Turns, then the turns between two rows, first turn first; the first pair answered
q_598 (before |-> after):
 0.40  0.55 -0.18  0.95  1.16 -0.41 -1.46 -0.42  0.29 -0.28  0.63  1.07  2.68  1.30 |->  1.57  1.15 -0.32  0.48  0.63 -1.72 -1.18 -0.16 -0.19 -0.50 -0.30  1.49  1.77  0.97
 0.01  0.50 -0.09 -0.30  0.87  1.31  0.74 -0.37 -1.84 -0.59  0.79  0.26  0.51 -0.26 |->  0.96  0.97 -0.15 -0.70  0.01 -0.05  1.01 -0.18 -1.72 -0.56 -0.25  0.61 -0.78 -0.52
-0.92  0.14  0.66  0.70 -0.59 -2.43 -0.70 -0.31 -0.22  0.53 -0.77  1.31  1.41 -0.08 |-> -1.48 -0.05  0.62  0.86 -0.67 -2.14 -0.76 -0.07  0.32  0.68 -0.72  0.98  1.40 -0.02
 1.74  0.31  0.35 -1.03 -0.67 -2.16 -0.09 -0.12 -1.36 -0.18 -1.16  1.30 -0.83 -0.86 |-> -0.17 -0.99  0.20 -0.42 -1.88 -1.95 -0.20  0.32  1.24  0.53 -1.32  0.30 -1.86 -0.71
q_309 (before |-> after):
-0.22  0.11  0.11  0.60 -0.19 -0.79 -0.15 -0.12  0.58  0.17  0.04  0.26 -0.38 -0.11 |-> -0.18  0.28  0.18  0.70  0.41 -0.46 -0.23 -0.53 -0.17 -0.20  0.40  0.36  0.52  0.07
 1.01  1.10 -0.58 -1.04  0.06 -0.98  1.39 -1.47 -1.26 -0.15 -0.45  0.50 -0.39 -0.45 |-> -1.71  0.18 -0.41  0.38 -1.13 -1.31  0.73 -1.14  1.17  0.89 -0.08 -0.43 -0.59  0.29
-0.46 -0.89 -0.28 -0.90 -0.15  1.41  1.28  0.16  0.71 -0.37  0.06 -0.88 -1.96 -0.77 |-> -1.25 -0.81  0.24 -0.15  0.75  2.16  0.70 -0.20  0.25 -0.34  1.12 -0.91 -0.03 -0.28
-0.38  1.09  0.53  1.89  0.78 -1.50 -1.80 -0.53 -0.60 -0.05  0.44  0.74  3.19  1.56 |->  2.58  1.48 -0.19 -0.46 -0.47 -3.06 -0.61  0.25 -0.93 -0.36 -1.72  1.51 -0.34  0.15
q_581 (before |-> after):
-0.02  1.18  0.19  0.15  0.69  0.79  1.03 -0.40 -1.72 -0.75  1.46  0.13  0.46 -0.06 |->  1.61  0.29 -0.56 -1.04  0.52  1.45  0.76  0.23 -0.32 -0.92 -0.09  0.72 -0.60 -0.45
 2.26  0.22 -2.17 -2.60 -0.86  1.77  1.42  1.05 -2.15 -0.63 -0.47  1.21 -1.99 -1.50 |-> -0.81  1.06 -1.28 -1.14 -2.60 -0.46  2.43  0.92 -1.84  0.29  0.15 -0.10 -3.46 -1.42
-1.03  0.26 -0.15  0.96 -0.95 -1.82  0.34  0.19  0.54  0.63 -0.33 -0.64 -0.72 -0.27 |-> -0.37  0.67  0.04  1.15  0.89 -0.67 -0.32 -0.41 -1.22 -0.02  0.65 -0.19  1.68  0.18
Now pairs of rows:
Each pair is two turns apart.
-0.68  0.94  0.47  1.66  1.31 -0.54 -1.49 -1.06 -2.29  0.36  1.40 -0.31  2.05  0.63 |->  0.65  1.97  0.44  0.38 -0.38 -2.82 -0.14 -0.46 -2.49  0.30 -0.24 -0.02 -1.37 -0.50 -> q_309, q_581
-0.79 -1.35 -0.09  0.02  0.37  3.01 -0.62  0.29  0.06  0.26  1.22 -0.39  0.96  0.17 |->  0.97 -0.87 -0.36 -1.17 -1.71  0.61  0.16  1.17  0.99  0.64 -1.01  0.09 -2.28 -0.57 -> q_598, q_309
 0.44  1.44  0.23 -0.82 -0.29 -1.26 -0.62  1.01 -1.26  1.08 -0.01  0.65 -0.68 -0.46 |->  0.93  1.32  0.07 -0.99 -0.08 -0.85 -0.82  1.04 -1.35  0.91 -0.17  0.72 -0.24 -0.50 -> q_581, q_581
-1.70 -0.70  0.54  0.73 -1.29 -0.29  0.09  0.28 -0.68 -0.97  1.56 -0.16  0.00 -0.44 |->  1.05 -0.58  0.01 -0.70 -0.90  0.24  0.16  0.57 -1.59 -1.63  0.51  0.86 -0.55 -1.00 -> q_309, q_581
-1.90 -0.50  0.33  1.09  0.40  0.55 -0.52 -0.08  0.10 -1.29  0.43  1.23  1.57  2.63 |->  0.58 -0.32 -0.40 -0.84 -1.21 -0.70  0.62  0.76  0.38 -1.48 -1.73  1.75 -1.99  1.40 -> q_309, q_598
-0.35 -0.20  0.95 -0.27  0.08 -1.86 -0.07 -0.18 -0.25 -0.47 -0.28 -0.58 -1.46 -0.87 |-> -0.83 -0.09  1.12  0.32  0.84 -1.38 -0.46 -0.64 -0.92 -0.54  0.88 -0.59  0.14 -0.46 -> q_309, q_598
-2.39  0.30  0.68  1.28  0.03 -0.22 -0.02 -0.32 -0.17  0.19  1.13 -1.00  0.89  0.37 |-> -0.09  1.64  0.53  0.42  0.24 -1.65  0.30 -0.50 -1.96 -0.40  0.44  0.02  0.47 -0.06 -> q_598, q_598
-0.26  0.97 -0.11  0.52 -1.67 -2.38 -0.45  0.61  1.28  0.59 -1.60  0.26 -0.18  0.94 |-> -1.71  0.23  0.17  1.25  0.26  0.43 -1.05 -0.14  0.71  0.34  0.33 -0.25  2.55  1.48 -> q_598, q_598
-2.40 -0.29  0.77 -0.13  0.08 -1.04 -0.63 -0.84  0.14  0.40  0.78 -0.76 -0.24  0.84 |->  1.28 -0.28  0.04 -2.27  0.90 -0.47 -0.37 -0.74 -0.99 -0.54 -0.52  0.53 -1.01  0.04 -> q_309, q_581
-0.20 -0.15  0.09  0.54 -0.87 -0.58 -0.27 -0.53  0.97  0.90 -0.49  0.15 -0.16  0.66 |->  1.11  0.31 -0.15 -0.10 -0.45 -0.77 -0.06 -0.63  0.02  0.46 -0.87  0.51 -0.70  0.31 -> q_309, q_309
 0.86  1.19 -0.87 -0.84 -0.47 -0.47  1.74  0.20 -1.52 -0.13 -0.46  0.04 -1.56 -1.07 |->  1.13  1.49 -0.75 -0.64  0.22 -0.06  1.40 -0.14 -2.27 -0.40  0.08  0.24 -0.44 -0.90 -> q_581, q_581
 1.88  0.54 -0.33  0.34  2.13  0.51 -1.92 -0.48 -1.10 -1.05  0.15  1.40  3.72  1.42 |-> -0.04 -1.76 -1.13  0.02 -1.47  0.00 -0.93  1.11  4.25  0.36 -1.88 -0.02 -1.18  0.97 -> q_309, q_598
 3.14 -0.35 -1.32 -2.51  2.02  2.81 -0.70  0.07 -0.36 -0.70 -0.11  2.15  1.10 -0.18 |-> -0.70 -2.36 -1.24 -0.95  0.61  3.71 -1.09  0.69  3.37  0.54  0.32  0.46  0.77  0.58 -> q_309, q_598
 0.65  0.81 -0.09  0.92  0.54 -1.10 -0.34  0.05 -0.70 -0.58 -0.31  1.00  1.50  0.88 |->  0.48 -0.48 -0.61  0.44 -0.37 -0.73 -0.34  0.88  1.66 -0.07 -1.44  0.69  0.06  0.90 -> q_581, q_598
-0.69 -1.25  1.18  0.54 -0.99 -1.53 -0.76  1.03  1.29  0.83 -1.32  0.30  0.19  0.18 |-> -0.78 -1.66  1.23  0.76  0.25  0.35 -1.13  0.75  0.93  0.58 -0.37  0.23  1.80  0.50 -> q_598, q_581
 0.67  1.72 -0.10 -0.95 -0.26 -1.47  0.90  0.63 -0.87  0.48 -0.68  0.60 -0.69 -0.67 |-> -1.64  1.24  0.22  0.40 -1.02 -1.70  0.51  0.63  0.48  1.14 -0.21 -0.29 -0.26 -0.18 -> q_581, q_309
 2.03  0.54 -0.93 -0.90 -0.14  1.07  1.84  0.63 -1.56 -1.50  0.26  0.57 -2.07 -0.04 |->  0.08  1.48  0.06  0.24 -0.11  0.25  2.16 -0.08 -2.64 -1.16  1.70 -0.14 -1.27  0.20 -> q_581, q_581
 1.15 -0.69 -0.36 -0.53 -0.09 -0.06  0.24  0.59  1.03  0.41 -1.19 -0.01 -0.13 -0.28 |-> -1.25 -0.40  0.26  0.66 -0.23 -0.21  0.46  0.38  0.94  0.79 -0.02 -0.91  0.25  0.03 -> q_598, q_581
 1.79  0.53  0.40 -1.00 -1.21 -2.75  0.56  0.59 -0.72 -0.29 -1.35  1.27 -1.99 -0.68 |->  1.47  1.09  0.85 -0.24  1.27 -1.24 -0.10 -0.54 -3.09 -0.97  0.55  1.41  1.65 -0.09 -> q_309, q_309
 1.43  0.90 -0.73 -0.31  0.74  0.27  1.33 -2.46 -2.32 -0.51  1.12  1.55 -0.13 -2.23 |-> -2.42 -1.35 -0.66  1.47 -1.32  0.15  0.35 -1.55  2.85  1.18  1.00 -0.04 -0.61 -1.28 -> q_581, q_309
 0.42  1.04 -0.28  0.30  0.56  0.22  0.41 -0.09 -1.45  0.85  1.67 -0.35  1.57  0.79 |-> -0.20  0.95 -0.35  0.42 -1.60 -1.66  0.54  0.64  0.42  1.58  0.42 -0.47 -0.61  0.81 -> q_598, q_309
-0.36 -0.84  0.11  0.39 -0.26  0.79 -1.03 -0.15  3.01  0.37  0.49  0.14  1.55  0.59 |->  2.14  0.73  0.08 -0.47  0.82 -0.16 -1.00 -0.62  0.03 -0.55  0.24  1.42  2.28  0.15 -> q_598, q_598
 0.91  0.67 -0.33 -0.48 -0.44 -1.45  0.11 -0.18 -0.07 -0.31 -0.28 -0.28  0.04 -0.04 |-> -0.54  0.70 -0.02  0.38 -0.06 -1.04 -0.01 -0.47 -0.13 -0.13  0.61 -0.69  1.06  0.36 -> q_598, q_581
 0.16  1.39  1.03  0.80 -0.60 -2.18 -0.14 -0.38 -0.85  0.15 -0.05  0.79  0.05  0.14 |-> -0.12  1.55  1.04  1.03 -0.42 -1.99 -0.24 -0.57 -0.86  0.23  0.17  0.75  0.53  0.28 -> q_309, q_309
-1.24  0.29 -0.79  1.46  0.98 -0.12 -1.32 -0.79 -1.17  0.31  1.25  0.02  0.76  1.08 |->  0.29  1.21 -1.03  0.70 -0.05 -2.24 -1.03 -0.38 -1.38  0.34 -0.10  0.60 -0.82  0.75 -> q_598, q_598
